Each path below is one point turned by a fixed rotation once a step. After each direction that follows a path, write how fast that rotation turns it, in degrees a step (0 if it stays still).
Each turn is a multiple of 5 degrees from 10 to 175, or 0.
path 1
[  6 -10   0  14  29   0  13 -12  -8   8  15 -20 -24  15 -11   5 -14  17
 -40   8   3  21  -2  -9   4 -26   4  19   2  15 -13  -1   7 -25  12  -4
  -6  22   3  -3  -3 -19   2 -13   7  11  16  -2]
[  5  -9  -6  -5  14  -9   8  -8 -15  15   6 -15 -23   9 -19  14 -16   4
 -45  17  14  16   3 -16   6 -22   7  16  -1  19   0   9 -12 -28   5 -12
  -6  16  -5  12 -10 -17  -5 -16  -3   4   0  15]
[  8 -16  12  10  19  -1  10  -7 -20   3  21 -13 -24  12 -15  10  -8  25
 -33  10   7  15   8  -2  14 -24  12  20 -11  32   5  -5   2 -16   3  -4
  -7  23  -7   4  -4  -3  -8 -15  -5  20   6   9]
[ -8  -9  -3   5  17 -10   6 -13 -10  25  15 -23 -33  12 -16  12  -6   5
 -49  -4  22   9  14   1  15 -14  15   5  -7  14   1   3  -3 -21   9  -6
  -4  15   1   6  -8  -4   2  -9  -4  20  -6  11]
[ -2 -21   0  11  11  -5  15   6 -23  19  13 -21 -28  20  -8   3 -13  16
 -41  13  11  14   8   1  -4 -26  11  16  -9  21   6  -6  -2 -12   5  -3
  -6  24  -5  -6 -13  -7   9   5   5   9   6  -1]
[-13  -2  -1  15  19  -3   6  -3 -16  24   7 -12 -32  18 -16  16 -19   5
 -45   5   5  31   8  -8  15 -13   8   4   5  16  -4  10  -9 -15   6  -5
 -11  30  -2  -7 -13  -2  11 -14  -2  15   1   7]
[ -6 -13   8  13  28   4   8   1 -30  17   9 -14 -18  27 -13  12 -17  16
 -46  16   4   9   3  -1  10 -30   1  12   0   9   1   5  -3   6  12  -7
  -9  18 -16   5  -9 -15  -3  -7   7  11  -6   2]
[  1  -9  -4  12  24   9   5 -11  -6  17  17 -15 -24  23 -25  13 -15  11
 -32   3   9  18  11   2  25 -14  -2  13 -11  13   0   2 -12 -16  20 -11
  -3  28  13  -1 -15 -19  -2  -8   2  10  11  -3]
[  0  -9  -1   7  28  -1  11  -9 -12   9  10 -24 -25  15  -9   3 -11  17
 -49  11   8  12  -1 -10   3 -31   7  22   2   7 -13   3   6 -24  12  -5
  -4  13  -5   4  -1 -23   1 -14   9   6  11  -3]
[  8 -12 -10  -4  11   1  12  -8 -15   6  13 -13 -22   8 -24  14 -16   6
 -41  24  12  21   5 -12   6 -18   5  17  -8  30   6   1 -14 -27   6 -14
  -5  23   3   8 -13 -14  -4 -11  -7   8   5  14]
[  6 -10  12   6  22  -8   8 -12 -23  11  17 -15 -28  11  -8  12  -7  23
 -39   0  13  12  10  -4  15 -26  14  15  -4  21  -5   0   6 -18   1  -2
 -10  16  -7   4   1  -3  -9 -20  -3  23   2  11]
[ -4 -17  -4   6  12  -8   9 -10 -18  18  20 -22 -29  11 -22  12 -10   6
 -49   8  21   4  16   3   7 -19  11   9 -13  19   7  -1  -6 -14   8  -8
   2  17   1   8 -13  -8   3   1  -3  11 -10   7]
[ -3 -13   3  14  15  -7  15   5 -24  21   9 -20 -26  18  -3   4  -9  24
 -38   7  14  19  11  -1   5 -23  17  15  -5  18   2  -6  -2 -17   6   1
 -10  31  -2 -14 -10   0  11  -4   0  19  15   2]
[-16  -5  -3  14  22  -4   1  -3 -20  22   7 -12 -26  14 -19  17 -22   0
 -53  10   4  23   2  -7   6 -14   6   6   8  13  -5   8  -7  -7   2  -8
  -4  23  -6  -2 -16  -6  12  -8   0  15  -8   6]
[ -2 -12   7   9  20   6   9   2 -27  19   5 -14 -25  31 -13  11 -18  22
 -33  22   3  17   8   2  18 -26   3  17  -6  13   3   6 -11   0  17  -8
 -10  28 -13   3  -9 -11  -7  -7   3  12   4   0]
[ -6  -7  -1  17  29   2   3 -15  -2  15  19 -18 -24  18 -23  11 -13  13
 -47   1   4  20   6  -2  22 -14   3  12  -6  10  -8   3   0 -15  15  -9
   0  24  10  -3 -13 -22   0 -14   5  12   6  -2]
[  6 -12  -6  -3  22  -3  13  -5 -15  15   4 -23 -24  20  -9   5 -16  12
 -45  19  10   9   2  -8  -1 -35   4  21  -4   9  -2   3  -6 -26  18  -6
  -8  16  -6   5  -6 -27  -4  -7   5   1  12   2]
[ 13  -9  -1   9  19  -3   8 -10 -11   4  16 -13 -23   9 -23  14 -14  14
 -38  17   7  25   3 -13  12 -18   6  15  -3  31  -3   5  -3 -29   0 -12
  -6  28   5  -4 -12 -11   0 -14  -3  14   8  12]
Directions:
[-2 -3 -4 -5 -2 -1  1  2 -4  2 -3 -3  1 -1 -2  0 -1 -5 -7  5  3 -8 -1 -1
 -7 -5 -2 -1  0 -3  3  1 -2  3  0 -1  2 -6 -6  8 -1 -5 -1  4  1 -5 -8  1] | 145
[ 2 -1  6 -2  1  0  3  3 -6  0 -3 -2  0  4 10 -4  3  8  3  1  0 -3  0  0
 -3 -8  3  4  2 -4 -1 -1  3  1  3  5 -4 -2 -9 -1  5  1 -3 -2  3  1  6 -2] | 175
[  8   1  -2  -4   3   3   0  -5   5  -7   1  -1   3  -1  -2  -1   0   1
   1   3  -2   0  -4  -4   2  -2  -5   4   0   1  -3   1   1  -7   3  -3
   0  -3   3   4   3 -10  -6  -6   1  -4   4   1] | 45
path 2
[ 10  38   1   3  12 -24   2  12  -2  22  -6 -14 -15   1 -19   5   8  -2
  31   3 -15 -12  29   1  12 -12 -29 -16   1   2  17  -1   6  24  -3 -11
  10 -28 -20  12  10  -5  14  -5 -11  -4 -16   0]
[ 11  30   5  11   2 -27   4  19  -3  18  -6 -13  -6  -4 -11  12 -11  10
  39   4 -22 -12  18   9  17 -14 -33 -16  -5   3  16   5   9  29   2   3
   6 -27 -17  15  11  -3  12 -10  -5   0 -12  -3]
[ 13  40   0  20   3 -26   0  20  -6  15 -11  -7 -14   6   1   7 -12   9
  44   6 -18  -6  17  -1  19  -9 -35  -6   1   1  12   0  13  26  -4  -4
   8 -14  -8  12   4   0   8 -10 -10   0 -12  -3]
[ 14  45  -3   7  14 -25  -5  14  -4  22 -13 -13 -24   8 -13   9  -3   1
  32  -1 -10  -9  20  -3  16 -13 -33  -7   9  -6  15  -9   6  16  -5  -3
   7 -23 -15  12   4  -2  11  -2 -13   3 -12   1]
[ 22  38   0  -1  11 -21  -2  14  -4  23  -7 -12 -11  -1 -24  12  -1   6
  29   2 -16 -12  19   6  19 -10 -30 -11  -6   1  16   2   2  23   1   2
   9 -34 -16  12   8  -9   6 -11 -12   5 -19   1]
[ 12  36  -1   6   6 -28   4  21  -1  17  -8  -5  -5  -5  -6   8  -5   8
  42   1 -22 -10  20   1  13  -8 -29 -14 -14   3  13   8   6  35   0  -6
   8 -20 -11  10   2   1  10 -13  -8  -3 -14  -7]
[  5  40   0  17   4 -24   1  15  -4  19 -10 -12 -15   4  -1   5  -7   0
  42   5 -18  -9  24  -3  11 -14 -35 -14   5   1  19  -4  16  23  -4  -8
   4 -19 -18   6   7   0  14   2 -11  -6  -8  -4]
[ 14  39   3   6   4 -26  -2  13  -5  18 -13 -15 -19   3 -16  14  -5   6
  34   3 -16  -7  14   6  19 -13 -37 -11   8  -1  13  -6  11  15   4   7
   6 -27 -15  14  13  -7  10  -3 -12   4 -13   2]
[ 23  41  -4   5  10 -22   1  16  -1  20 -13  -6 -13   4 -16  12 -11  11
  36  -2 -16 -10  16  -4  24  -6 -30  -8  -7   3  10   3   1  29   1   4
  10 -24  -7  11   0  -2   5 -16 -12   6 -16  -1]
[ 11  42  -2   7  11 -25   0  14   1  20  -8 -12 -13   2 -12   2   0  -1
  41   2 -14  -9  26  -7  13  -7 -27 -12  -4   1  16   1   8  31  -7 -14
  11 -20 -15   6   0  -1   9  -9 -11  -6 -14  -5]
[  9  34   3  10   4 -26  -1  18  -5  21  -6 -17 -15  -7 -12  10   0   3
  37   4 -20  -7  23   8   9 -17 -30 -19   5  -2  18  -2   9  21   0  -7
   9 -25 -20  13  17  -5  16  -3  -8  -3 -12   0]
[ 17  35   1  13   2 -26   3  21  -6  16 -10 -12 -10   2  -7  15 -17  11
  39   2 -22 -10  12   4  24 -12 -34  -8   1   0  12   0  12  25   5   8
   3 -23 -10  15   7  -2   5 -10  -7   6 -14  -1]
[ 16  47  -4   9   8 -26  -5  18  -3  16 -19  -7 -17  11  -6   8  -9   8
  36  -2 -15  -7  22  -9  22  -7 -31  -5   1  -2   8  -3   6  23  -7  -4
   9 -19  -9  11  -5   0   7 -10 -14   0 -14  -4]
[ 13  45  -3   2  11 -23  -4  10   0  21  -9 -15 -16   2 -19   9   3  -2
  32   0 -14  -9  24  -1  14  -6 -29 -13   2   0  18  -3   2  21  -6  -5
   7 -29 -19  10   3  -5  13  -6 -12   0 -14   0]
[ 13  32   4   4   5 -27   6  18  -2  19  -7 -10  -5  -7 -14  14  -1   7
  37   4 -19 -10  18  11  18 -12 -30 -14  -8   5  17   8   6  30   4   1
   8 -30 -15  17  15   0   9 -11  -5   0 -18  -1]
[ 10  39  -1  17   3 -25   0  22  -2  15  -9 -10 -11   1   1   9 -13   8
  47   3 -21 -11  15  -1  17 -11 -33 -13  -3   1  11   4  14  29  -3  -5
   6 -17 -11  13   3   3  10  -8  -8  -4  -8  -5]
[ 12  46   0  13   8 -24  -7  14  -9  19 -13 -14 -21   8  -7   9  -6   0
  35   3 -14  -8  19  -5  17 -11 -35 -10  14  -4  16  -6  11  14  -7  -2
   6 -21 -17   8   9  -1  14  -2 -11   3 -10   0]
[ 23  38  -1   1  10 -25  -1  11  -3  21 -12 -13 -17  -1 -22  14  -4   5
  29   2 -17  -9  19   6  22  -9 -34 -10  -2  -2  13  -2   1  20   2   4
   8 -31 -16  16   8  -7   6  -9 -14   2 -18   2]
Directions:
[-4  5 -2  3  2  0 -3  0  1  0 -2  2 -3  4  6 -6  2 -5  4 -1  2  1  4 -9
 -4  1  0  1  2 -2  0 -3  3  2 -7 -9  1  6  1 -4 -6  4  2  3 -2 -5  1 -2] | 110
[-8 -6  2  6 -6 -1  3  3 -2 -3  4 -1  4 -5  7 -1 -2  1  6  3 -4  0 -1  4
 -4 -4 -1 -5  1  2  2  3  7  3  2 -3 -3  1 -2  1  6  1  3  3  4 -4  4 -1] | 80
path 3
[ -8 -28 -10  -4 -26 -11 -17   4   0  13  17 -15   2   4  -3 -17   2 -26
  -5  10   2  -3   2 -19 -12  -3 -16  -2  17 -44   4 -14   4 -10   5   6
   7  -1   9  -4  -7  26  23  24  18 -21   0  25]
[ -6 -28 -22  -2 -34  -9 -15   1  -1  28  15   1  11  18  -7 -10  -7 -37
   9   1  10   0   0 -10 -18  -8  -4   0  23 -27 -12  -3  10 -19 -14  -8
  -1   8   4  -7  10  16  23   3  16  -3  -2  24]
[ -6 -22 -12  -5 -32  -9  -4 -17  15  17  15 -12   1   7   0 -13  -5 -23
  17   3  12 -17  12 -23 -11  -7   3 -12  27 -24 -12 -13   7 -32   2   0
   7   4  12 -14 -12   6  17  20  18  -9 -19  13]
[ -2 -38 -16   1 -41 -18 -14   7  -8  19  -3 -20   2  -2  -2 -16 -14 -15
   0   9   0 -16   0 -15 -16  -4  -2  -6  14 -29  -8 -10   6  -6  -5  -8
   4   1  10  -7  -8  13  20  15  18  -2 -13  24]
[ -5 -27 -19  -9 -32   1  -9   9   3  30   9 -11 -12  10  -5 -14 -16 -32
   6  12  18  -6   0 -23  -9   1   0 -14  15 -24  -4 -14  11 -13   0  -2
  -3   9  -2  -2   4  23  27  19  12  -8   1   8]
[-10 -31  -8  -1 -18 -16 -11   5   3  20  11   0  14  10  -5  -5  -1 -27
  15   5  17 -12   2 -23 -12  -8  -4 -12  16 -29   2 -18  -5 -16  -1 -12
   5  11  12  -5   7  21   7  25  29 -13 -13  25]
[ -7 -26  -8 -13 -41 -23  -9   1   2  29  12 -10   6  -2  -5  -4  -2 -34
   0  11   7   1  16 -11 -18  -1  -3   8  14 -33 -13 -17   9 -12   3   7
  16   8   9 -11  -8  11  23  15  14  -8  -3  25]
[-11 -35 -16   3 -34  -2  -3  -6   7  22   7  -2   0   6   2 -16 -12 -35
   1   5   9 -11   5 -18  -8  -8  -2  -3  22 -33 -19   0   8 -15   2 -12
 -13   8  11 -16  -6  16  11  16  27   3  -4  19]
[ -8 -28 -10  -3 -34 -15  -6   4   5  28  -4  -6  -7   5  10  -6 -14 -25
  22   7  18 -16  13 -21 -23   1   9 -21  11 -17 -11 -20   1 -21  -8 -11
   1   5   7  -1   0   5  17  20  14   4 -18  19]
[ -3 -39  -4  -5 -31 -17  -3   1   0  24   0 -17  -9 -10   1  -7  -7 -21
  -6  14  15 -15   6 -17   3  -3   1 -13  12 -33  -2 -16   2  -2  -1   4
   6  13  15 -14  -1  24  21  24  22 -13 -10  15]
[ -1 -32 -13  -4 -28  -7  -5  17  -3  37   2   4   7   1  -5  -8 -15 -42
  10  13  17  -2   2 -20 -16   0  -9  -3   5 -24 -10 -10   3   0   1  -6
  -1  18   2  -1   2  16  14  23  24  -2   8  20]
[-14 -21   3  -6 -29 -14  -7   0  10  18  20   1  -6   8   4  -3   4 -39
   8   2  23  -5  19 -19 -17   2  -5 -11   8 -34 -10 -15  -1 -17   5   0
  -4   5  14  -8  -3  17  13  22  25  -9  -8  23]
[ -7 -37 -11   1 -40 -23  -1  -7  -1  26   1   1  10  -2   6   1  -3 -28
   1   4  15 -12   9  -2 -13  -6   2   0   7 -28 -15  -7   7  -7 -14  -6
   8  14  19 -18  -4  10  16   7  29   5 -14  28]
[ -1 -30 -10  -7 -36   4   5  -1   8  28  -3  -6 -16 -10  10 -10 -14 -28
  10  12  23 -10   9 -20 -14   5  -3  -5  10 -25 -20  -6  10 -13   5   1
  -2  14   4 -11 -17   5  21  22  22   4  -9   7]
[-11 -38  -2   6 -24  -8  -7  11  -4  18  -6  -1  -6   5  10 -10  -7 -22
   8   9  20 -14   7 -18 -19   3  -3 -20   0 -34  -2  -9  -5  -3  -9 -11
  -9   4  10   3   3  19  13  25  29  -1 -18  25]
[ -3 -34  -4 -10 -28 -14  -2   6   2  33   7   0  -3   0   6   5   1 -32
   2   9  31   0   9 -14 -10   7  -1  -9   0 -28  -1 -14   7  -2 -14   9
  12  20   8  -7   9  17  27  10  22 -14  -7  20]
[ -7 -36 -11  -3 -20   1   6  -2   4  27   9   8   7  -4   6  -7   1 -31
   6   4  20  -3   5 -20  -8  -4 -18   6   4 -38  -6  -2   0  -5   5   2
   0  18  17 -15 -10  14   7  23  41  -9  -5  21]
[-10 -25  -4  -3 -36 -14  -6   4   1  21   5   2  -5   2  13  -9  -2 -32
  13   6  20  -1  22  -6 -33   6 -12   0  -4 -33 -16   0   6 -12  -7  -2
  -4   1  10   1 -10   6  19   8  20   4 -12  31]
Directions:
[-3  4  6  0  4 -2 -1  3  1 -5  1 -2  1  0  1 -2  2  4  7 -1  0 -4  5 -4
 -9  1 -2 -2 -3 -2  1 -4 -6 -3  5 -3  2 -4  1  5 -4 -3 -4  7  1 -1 -6  4] | 125
